The rows below come in pairs that one turn or mirror swaps. Which row does each named row swap with?
k_456: [-36  -2   1 -18  18  18   0  13 -14 -21 -36  20   6  -4  25   6  11 -13
 -16  16  28   6  -5   2  -8  19   0]
k_425: [-47  -5  -1  -6  25   9 -14   4 -20 -23 -32  29   2   4  25  10  12 -11
 -16  -4  22   7  10   9 -12  15  -4]
k_635: [-22   3  12  14   5 -32 -51  -6 -23 -14 -26  30   2 -18  26  23   3  -6
  12 -23  -8  -4   6  10   3   1 -14]
k_562: [  7  16  17 -20  -5  -1  15  -4 -10  -3 -28   3  12  -6  17  21  15  -3
 -14  46   8 -19 -14   0 -14  25   6]
k_301: [ 21  20  20   3 -17 -35 -20  -9  -8  -4 -16   8  24 -21  14  35   5   0
   4  31 -19 -22  -6   6 -13  14  -2]
k_817: [-46   0   1  -7  28  13 -12   3 -16 -24 -31  29   2   2  30   6   9  -8
 -18  -2  20  -1   7  10  -2  13  -4]
k_338: [-34  -1 -10 -19  22  15   7   5  -8 -19 -33  19   6  -2  31  11   9  -6
 -20  13  21  -4   6   3 -24  23   2]
k_63: [  7  14  20  13 -14 -43 -44 -10 -17  -7 -23  17   9 -24  19  31   3  -5
  15   0 -19 -15  -4   5  -2   6  -9]
k_31: [-32  -2   5   3  23 -20 -45  -7 -22 -11 -21  34   4  -9  27  18   6  -2
   9 -25  -5   5  18   9  -4   4  -9]
k_766: [-39  -4   5   5  26  -9 -37  -2 -19 -17 -29  41   4  -3  28  13   8  -5
   0 -22   4   3  16  13  -4   5 -13]
k_668: [-36   2   5 -16  21  15  -2  16 -11 -23 -38  23   0  10  32  14   2  -6
 -21  15  26  -3   7   8 -18  18   1]
k_536: [-30  -4   7  16  22 -16 -41   0 -27  -9 -26  41   3 -13  25  22   8  -2
   2 -21  -2  -3   9  23   7   3 -10]
k_565: [ 16  20  17  -8 -18 -17   1  -3  -8  -6 -25   2  17  -7   9  28  11  -8
 -10  45  -2 -16 -11  -1 -23  26   7]
k_681: [ 21  25  24   6 -16 -38 -24  -9  -9  -1 -20   9  17 -13   9  33   7  -6
   4  29 -17 -21  -8   5  -8  11   3]
k_376: [-41   1  -3 -11  17  17  -4  11 -19 -24 -35  21   2   2  27   6  17  -8
 -18  13  28  -9  -3   9 -18  18   1]
k_612: [ 16  24  18  -9 -14 -11   2  -4  -4  -7 -23   1  17 -10  14  23   7  -6
 -12  47  -3 -24 -14   0 -13  24   7]
k_352: [ 11  26  16 -15 -16 -15   5   1  -9  -8 -31   1  18  -5  15  22   6  -5
 -11  46   9 -15 -12   3 -28  24   2]
k_497: [-30   4  12  13  13 -25 -43  -7 -19 -10 -17  33  19  -2  19  26   2  -1
  15 -16  -5  -1  13  16   8  -7 -19]
k_917: [  6  18  22  13 -11 -39 -35 -11 -13  -1 -13  17  27  -9  11  36   2   1
  19  13 -18 -14   1  10   2  -1 -12]
k_452: [  4  13  12 -19  -8   3   9   8  -7  -9 -32   3  15 -11  15  16  11 -11
 -12  46  14  -8 -19  -4 -14  25   7]
k_714: [-42   1   6   7  27 -12 -39  -2 -21 -19 -27  37   2  -1  24  16   9  -8
  -2 -20   6   2  13  15   2   0  -8]
k_194: [  1  13  -1 -20  -3   1  15   2  -1 -10 -29   3  15  -9  22  20   8  -4
 -17  41   8 -16  -6  -3 -30  29   8]
k_128: [  2  18   9 -13 -12   0   6   6 -11 -12 -29   2  12  -6  17  18  17  -6
 -13  46  11 -24 -18   2 -26  25   9]
k_290: [-39  -2   4 -19  26  17   4   2 -19 -16 -34  23   2   3  28   8  16  -5
 -19  10  25  -3   1   8  -6  16  -2]
k_293: [ 22  23  18  13 -12 -37 -29 -11  -4  -2 -13  13  23 -20  19  28   3   1
   9  18 -22 -16  -6   8  -8   9  -4]
k_559: [ 20  15  21  15 -13 -36 -30  -5 -17   5 -20  19  15 -23  13  36   7   0
   7  19 -21 -22  -8  15  -2  12  -2]
k_149: [ 25  21  23   4 -18 -34 -22 -10  -7   0 -21  12  19 -15  12  30   7  -2
   6  28 -20 -20  -5   2 -15  17  -1]
k_813: [ 20  18  20   2 -12 -40 -33 -13 -12   4 -14  11  16 -19  14  32   4   0
  14  14 -24 -14   0   0 -13  13   0]
k_488: [-31   2   3  14  24 -17 -41  -4 -14 -17 -19  37  10 -10  32  14   5  -1
   4 -24  -2   4  12  17   1   0 -13]
k_638: [-45   4   1 -13  22   7  -8   8 -20 -24 -38  25   5   5  29   7   7  -7
 -17   3  29   5   7  13 -19  14  -8]
k_270: [ 17  15  24   9 -14 -37 -31  -9 -15  -3 -18  10  27 -17  12  35  11  -5
  11  26 -22 -20  -8   4  -9   5  -2]
k_654: [-43  -5   2   5  27 -10 -35  -1 -20 -22 -24  37   9  -8  30  17   6  -3
  -3 -20   5   2  16  16  -2   3 -13]
k_674: [  5  17  16 -17  -7  -1   7  10  -3 -11 -33   5  10   2  22  26   1  -5
 -17  47  11 -18  -7   1 -25  25   8]
k_650: [-39  -7   9  10  24 -15 -43  -3 -25 -19 -25  35  13  -6  26  20  12  -7
   5 -18   0   1  11  13   0  -5 -12]

k_497 swaps with k_917
k_456 swaps with k_452
k_817 swaps with k_612
k_352 swaps with k_638
k_559 swaps with k_536
k_650 swaps with k_270
k_194 swaps with k_338

The rows below come in pairs that one turn or mirror swaps. Which row does each named row swap with?
k_379: [ 17  -3  33   0   9 -11  -3  19   4  -7  16   9 -11  -9   9  20 -30   2
  15  -7 -13   6  12  -5 -27 -13   2  12  -8  26 -13]
k_589: [-12  29  -5 -16 -11 -13 -15  -9  -7   3 -12  -8 -17  28   9  28 -15 -25
   8   9 -43 -12  16  21 -17  10  -5  22   4   1  -2]
k_825: [ 23   9 -25  -9  11 -17   8 -18  -5   1 -17  11 -17   7   0  20  15  -3
  22  20 -11   7   2  20  -3  -6 -22  -1  21  21  22]
k_445: [ -2  14 -15   9   7  -4   3  -4  -5  23 -35 -24  17  23  27  34 -15 -33
  28 -10   2  -4  16  -2  -7   0   1  -6  23  -9  -5]
k_477: [ 13  17 -24 -10  19  -6   2 -11  -6  -4  -6   2 -13  12  -4  23  -2  -6
  29  10  -6   4   4  28  -7   4 -15 -12  22  19  32]
k_498: [ 24  -2 -25   6   6 -10  27 -22 -16   5 -21  26 -20  -6  12  24  -2  -9
  10   6 -17  25  -4  12  -8 -40  10  15  18   1 -13]
k_782: [ 26  -7  -1   9  -2  -9  15 -22 -16  10 -30  13 -24   8  20  37 -10 -23
  11 -18 -19  25  -3  -6  -5 -43  20  17  16  -1 -17]
k_696: [ -5  27   9 -12 -17 -15  -7  -9 -20   2  -8  10  -8  22  27  16 -15 -17
   4   5 -51  10 -10   0 -15 -14  23  23  -2  -1 -17]
k_161: [ 14  -4  33   1  12  -4  -5  18   5   0  10   3  -1  -3  14  24 -34  -2
  21 -13  -7   3   5 -14 -23  -4  11  -4 -11  24  -8]
k_84: [ 21  -2  -6  13   0 -12  31 -22   0   9 -22  14 -20 -13  29  23 -11 -14
   5  -2 -22  28  -7   3  -8 -41  16  16  16   8 -17]
k_880: [  7  -7  -3  13   5   8 -13  18 -31  -5 -13   1  -2  -1   3  21 -17  -9
  25  -6 -30  25  36  23 -27 -13 -13  23  22   2  -8]
k_395: [ 23   1 -23  11   1 -15  23 -21 -16   7 -24  24 -32  -9  16  27  -4 -13
  12   0 -10  30  -7  15  -4 -32   0  11  19   4  -2]
k_857: [  1  25   3 -10   0 -14   0  -4 -27   3   5  13  11  15  29  20 -13 -17
   6 -13 -44  17 -13  -8 -11 -22  38  13   0   7 -10]
k_529: [ 16  -4  33  -3   9  -9  -1  20  -2 -11  15  19 -14  -6  14  20 -28   6
  14  -4 -14  10   4  -7 -25 -14   3  11  -9  25  -7]
k_319: [ 13  -5  35   0   9  -9  -6  23   1  -7  17   8  -8  -4  10  21 -28  -1
  17  -7 -12   3   9  -5 -24 -13   2   3 -12  23  -9]
k_838: [-11  23   9  -5  -7  -9   2  -8 -19  -4  -2  15   5  24  27  22  -2 -24
   3 -10 -51   2  -3   1  -7 -21  31  19  -2  -5   1]
k_405: [  1  16  -8 -16   0 -12   0   8   3  -6  -3 -22 -15   4  10  40  -8 -14
   3   9 -37 -14  30  19  -7  17  -7  26   9  17  12]
k_902: [ 18  -4  30  -4  10  -8  -7  22  -1  -8  16  11 -12  -4   7  27 -31   0
  18  -8 -15   6   6  -7 -26 -13   7   8 -13  26  -8]
k_610: [  0   4   7   4  17  -4   5  10   0  13 -22 -23  23  15  29  37 -21 -26
  32 -16   8  -1  18 -12  -8  -2  10  -8  12  -4 -14]
k_689: [  0  26   2   9 -10  -8   2 -10 -18  -1  -3  21   4  30  32  21  -6 -26
  19 -15 -37  16 -11   2 -15 -37  28   3   5   5 -20]
k_682: [  7  -5  35  -1  18  -6  -1  22   7  -9   8   4   1   1  19  31 -27  -4
  27 -11   1   2  16 -11 -22  -7   3   0  -7  19 -13]
k_336: [ -7  25   1 -10  -2 -14   3  -6   2   2   0  -8  -7  20  11  26  -2 -30
   8   1 -50 -20  27  24 -18   3  -3  25  -4   8   5]
k_25: [ 22  28 -17  -2  14  -8   7  -3  -4   5   4   1  -1  10   2  17   8  -7
  25  21  -7   7   8  27 -14  16 -18  -6  19  17  20]
k_926: [ -5   8  -6  13   5  -3  -2   2  -3  22 -29 -26  21  16  28  34 -17 -33
  24 -11   1  -6  15  -7  -2  -3   8  -9  20 -12  -7]
k_783: [ 30  14 -25  -3  10 -16  15 -13 -12   5 -12   9 -21  -1   6  18   8  -6
  22  15  -8  19  -5  25  -7  -2 -21  -3  19  16  22]
k_637: [ 32   6 -25   3  16 -13   9 -14 -14   2 -10   4 -26   1  12  24   8  -2
  28  21  -9   0  -5  26  -8  -5 -19   3  15  25  18]
k_659: [ -8  24  -1  -1   0 -10  -8 -12  11   1  -4 -12 -14  19  11  42  -5 -28
   3  -1 -33 -17  31  22 -20  11 -17  20   9  13   1]
k_222: [ 31  -4 -22  16   9  -8  19 -24 -25   6 -24  14 -28  -2  25  31  -1  -9
  17   3 -12  16 -13  12  -4 -37  10  12  18   5  -7]
k_581: [ 18  20 -22  -5  13  -9   1   0  -1   1   6   6  -5   4   8  20  -1  -5
  32  30  -7  -3   6  23 -13  19 -17   3  10  21  21]
k_474: [ 13  -5  -5  11  -1 -18  17 -16 -12   9 -25  20 -27  -5  18  36 -11 -20
   6 -18 -17  29   1  -3   0 -43  21  21  16   8 -12]
k_945: [  0   1   5  17  -8 -15 -17   9 -19   9 -27   1  15   3  35   6   5 -12
  37   2 -34  28  14  -6  -8 -14 -13  11  25  23   1]
k_882: [ -1  14  -9  15   4   0  -3  -4   1  22 -31 -24  21  20  30  38 -14 -32
  28  -8  -1  -5  12  -8  -7   0   6  -6  21 -10  -7]
k_266: [ -2   6   2  15   9   4  -2  -1   5  21 -24 -22  16  14  24  38 -27 -28
  25 -16   6  -8  15  -9 -10   5   9 -11  13  -4 -10]
k_864: [ -5  15  -9  12   7  -4  -5  -3  -6  19 -30 -22  23  20  25  32 -16 -30
  28 -13   4  -4  12  -7  -3  -2   8  -8  26  -9  -3]

k_783 swaps with k_395
k_825 swaps with k_498
k_882 swaps with k_902
k_880 swaps with k_945
k_336 swaps with k_838
k_637 swaps with k_222
k_25 swaps with k_474

